One turn sends every row of this set to another row. A few are shown first. Where does it send the rows asked after them?
peke: [ 21 -25   3  17  37 -36 -10 -24  40  18  -1  -8  29  31  28   3 -11   8
   7 -39  -1   0 -12  -8 -28 -46  17  18  18  24]
bira: [  6  -6  13 -36 -15 -25  -3 -54  31  36   8   0  14  -5 -26 -25   6 -10
 -17   9  35 -12  35 -30 -19  -4  -7  -9   2  33]
puzap: [ 24  -3  26 -44 -11 -27   9 -41   7  40  19  -2   4 -11 -15 -24   8  -3
 -18   5  35 -15  24 -33 -18 -13  -7 -19   5  42]
tul: [ 19 -25  -2  -6 -28   4   2 -60  18   5 -31   8   8  -5  50  23 -13  12
  29   5  -9   4  20  -3 -37  -6 -39   5 -41  -5]
voke: [ 21 -19   8  -5  36 -24   5 -37  35  11 -19 -20  38  44  28   1 -10 -13
 -11 -26   0  -8  -6  -5 -41 -40  24  14  14  26]
Tum: [ 19  -9   4   2 -21  -8  11 -58  17 -17 -25   0  11 -13  36  32 -25  -4
  44 -12  -5  -1  26 -14 -13   6 -47  25 -26  -7]
bal: [ 40 -12  19 -39 -13  -2  12 -12  -9  18   7 -16 -28 -12 -17  10  -7  46
  27  30 -10  -9 -21 -34 -32 -19   6 -27  13  18]
Nif: [ 37 -15   2 -19 -12  -3   0 -33 -19  10   9 -19 -12  10 -25  18  -5  41
  33  26 -16 -11 -17 -44 -20 -16  15 -38  -5   6]
Pumit: [-20   7  41  -3  -1  20   2 -43  28  32  11 -20  26  31  21   8 -24 -17
  11  -3 -17 -17 -16  -4 -46  49 -12   2 -14 -15]
venub: [ 26 -15   4  -2  41 -29   7 -35  19  24 -12  -2  50  34  24  -8  -5   2
  -2 -27   2 -17   9 -15 -40 -47  15  14  15  41]
fuvov: [ 32 -19  -5  21  29 -32   9 -26  27  23 -29   0  29  38  21  -2 -13   3
  -4 -36  -2 -11   2  -8 -22 -29  16  24  20  35]
Zugu: [ -4 -22 -11 -38  -2  45  -9 -53   7 -10  32   2 -47  26  32   1   7  -6
  22  -7   1   3   3 -37 -14 -32 -32  14  10  33]
vata: [  0 -17  -3 -22   1  44   0 -65  11 -19  36   9 -37   7  16   1   3 -19
  27 -17 -18  -9  21 -38 -18 -33 -49  -6  13  40]
ris: [ 18 -14   1 -32  -3 -28   7 -50   4  54   7   4   2  -3  -9 -25  -4 -19
 -15  -1  27 -23  29 -43 -16  -4 -13 -10  26  41]
poz: [ 29 -15  28  -1   9 -32   5   0   9   3  13 -34 -11  33  10   4  18  17
  13 -14 -33   9  -8 -40 -13  45   5  33  27  29]
San: [ 19 -23  32 -11  30 -38 -11   0  15 -25  21 -32 -20  25  14  -4  12  41
  15 -14 -26   2  -5 -37 -27  30   7  27  19  28]
naseg: [ 50 -20  17 -21 -24 -10   4  -3 -15  20  -3 -14 -18   2 -20   2 -21  22
  28  19 -22 -13 -12 -45 -19 -10  23 -36   9  22]
Zimek: [ -6 -21  21  11   0   5   0 -34  25 -38  16  -5 -43  51  23 -11 -46 -13
   1 -21 -21 -25 -15 -18 -47  -3 -11 -45 -13  35]
Vip: [  9 -17   0  15  -9  -1  -1 -67  19 -16 -19   5   8 -15  39  24 -21   9
  30 -12  10   2  28  -1 -12 -12 -33  18 -37  -9]
vumu: [ -4  -8  25   6 -16  22   6  -8  35 -34   4  10 -41  53  26  -1 -30 -22
   9 -14  -9 -22 -18 -19 -32   2  -3 -51  -5  17]
napi: [ -4  -7  39  -4 -17   6   7 -22  34 -44  11  -6 -38  28  28  -8 -30 -20
   1 -17 -15 -20 -32 -24 -36  -3  -6 -61  -5  21]
disu: [ 21 -14  39  -4  15 -37   3 -18  25 -13  25 -34 -26  29  11   0  34  16
  40 -30 -23   1  -6 -38 -23  29  10  26  18  34]
geban: [ 43  -5  17 -24  -5  -8  12  -7 -16   4   9 -20 -11  13 -24   6  -8  48
  22  27 -23  -7 -18 -41 -35  -8  20 -26   6  19]
vune: [  6 -14  21   3 -19  -6   1 -19  35 -59  12   7 -38  39  18  -8 -27 -14
  -8 -26  -1 -18 -17 -22 -27   2  -6 -49 -12  12]
boni: [ 18  -7   3 -28   3 -27   8 -62  12  43   6  -4  20  -6 -17 -13  -3   2
 -27   8  20 -27  29 -14 -18 -22 -21 -29  13  26]
Keto: [  6 -12   5 -32   0 -34   5 -54  14  39  34  -1  18  -5  -6 -22   3 -24
 -20   0  18 -21  43 -22 -25  -7  -1 -20  21  38]
Sugor: [  9 -20   4 -28  -6  36  -8 -59  21  -5  36  14 -62  17  26   5  -2   6
  16 -16 -18  -5  18 -29  -7 -25 -46  17  -2  24]
tizem: [ 40  -9  14 -20 -28   0   8 -13  -7  17  10 -30  -9  -4 -21  10 -15  28
  26  19  -1   0 -11 -19 -23 -17  22 -48   7  21]
fateg: [ 31 -22  39  -9  24 -36  -7  -9  12 -21  14 -49 -13  31  16   9  12  30
  23 -22 -44   9 -15 -32 -26  12  -5  16  30  21]
lisi: [ 13 -15  22   9  27 -43  -1 -28  59  13  -3 -10  40  36  27   2  -7   3
 -11 -27  -1 -10   7  -4 -25 -30   1  22  19  47]
tinaz: [  8 -20 -14 -21  -1  34   9 -45  21 -23  18   6 -35   8  20   6  -1 -23
  24 -23 -25  -9   7 -36  -3 -42 -58  11   7  34]
ruz: [ -2 -19  26  -2 -10   3 -12 -25  34 -38  14  13 -35  45  14 -28 -24 -11
  -1 -35 -17 -20 -15 -25 -47   4   5 -53 -15  27]
subal: [ 16 -25   0   2 -21  -6  11 -63  11  -4 -24  11  -1 -16  29   9  -4   6
  39  -6  -3  13  31  11 -40  -3 -21  22 -43  -5]
gug: [ 37 -10  24 -25 -21 -14   6 -25  -2  14  17 -28 -29 -10 -22  11 -14  43
  44  24  -5 -17   2 -39 -23  -5  -1 -38  12  32]
noki: [ -9   0  18  -8 -16   1  12 -19  39 -44  11   3 -36  37  26 -11 -30 -28
  -5 -17 -15 -41 -13 -29 -19  -1 -17 -49   1  29]
nelo: [-23  13  25   5   8  32   3 -36  44  17  13 -21  28  29   3   5 -23 -19
  23  -5 -25 -30  -7 -13 -45  42 -28   6   3 -17]
zab: [ 13 -18  24  12  41 -22  -6 -28  26  18  -5 -10  51  38  21  -1 -11   6
  -6 -38   2 -15   2   0 -23 -30  10  19  14  42]
Bemes: [  5 -17 -11 -39  -6  53   1 -43  25 -10  34   1 -29  16  20   9  10 -19
  28  -6 -17  -7  18 -39 -18 -32 -43  12  16  28]
guvun: [-32   6  52  -1 -12  15  -5 -41  31  23 -10 -23  15  29  18 -10 -21 -23
  16 -11 -21 -20  -2   5 -44  41 -35  -3  -3  -3]
Vumul: [ 14 -25   5   7 -22 -20  10 -57   9 -18 -23   1   6 -18  41  20  -8 -10
  41 -13  13  -2  26   1 -24  -7 -30   7 -36 -18]
vogom: [-19  13  35  -1   2  24   1 -32  53   3  -3 -24  24  16  21   2 -20  -9
   8   1 -32 -17   0  -9 -43  49 -26   5  -5 -20]
vib: [  4 -28  -6 -25  -3  39   3 -44   7 -15  30  15 -50  20  19   3  11 -33
  21 -12 -16   3  24 -36 -16 -18 -49  -2   2  25]
pugo: [ -6  16  27  -2  -5  27   6 -26  41   7 -14 -32  21  16   9   1 -34 -15
  15 -14 -26 -34  -3 -11 -30  47 -31 -14  -8 -19]
Vud: [-14   4  26   5   4  22   2 -32  39  14 -10 -12   9  29  18   0 -19 -24
  13 -10 -19 -15   4 -11 -43  59 -33   0  -8 -28]
zurok: [ 12 -24   0  10 -14   5   2 -51  15   2 -23  21   2  -1  38  30 -26 -11
  47  -5   8   4  30  -8 -24 -12 -33  18 -34 -13]
gika: [ 18  -7  41   4  27 -45   1  -7  14  -5  14 -33  -7  27  14  -7  25  30
  22 -27  -9   5 -10 -33 -20  27   2  38  18  26]
nofi: [ 18 -10  19 -31  -7 -30  20 -58   5  42   6  10  22 -12 -12 -13   8  -6
 -19   1  30 -20  28 -17 -34  -9 -18 -21  11  46]
varu: [ 22  -9  22 -11   6 -35  -6 -16  13 -12  21 -33 -14  25   5   4  25  33
  26 -14 -26  21  -6 -39 -32  42   0  25  38  17]

ris moves to naseg
bal moves to San
pugo moves to Tum
Now find these:
Zugu moves to ruz
voke moves to bira
Vumul moves to Bemes
Vud moves to zurok
guvun moves to tul
Vip moves to vata
peke moves to Keto
lisi moves to boni
puzap moves to geban

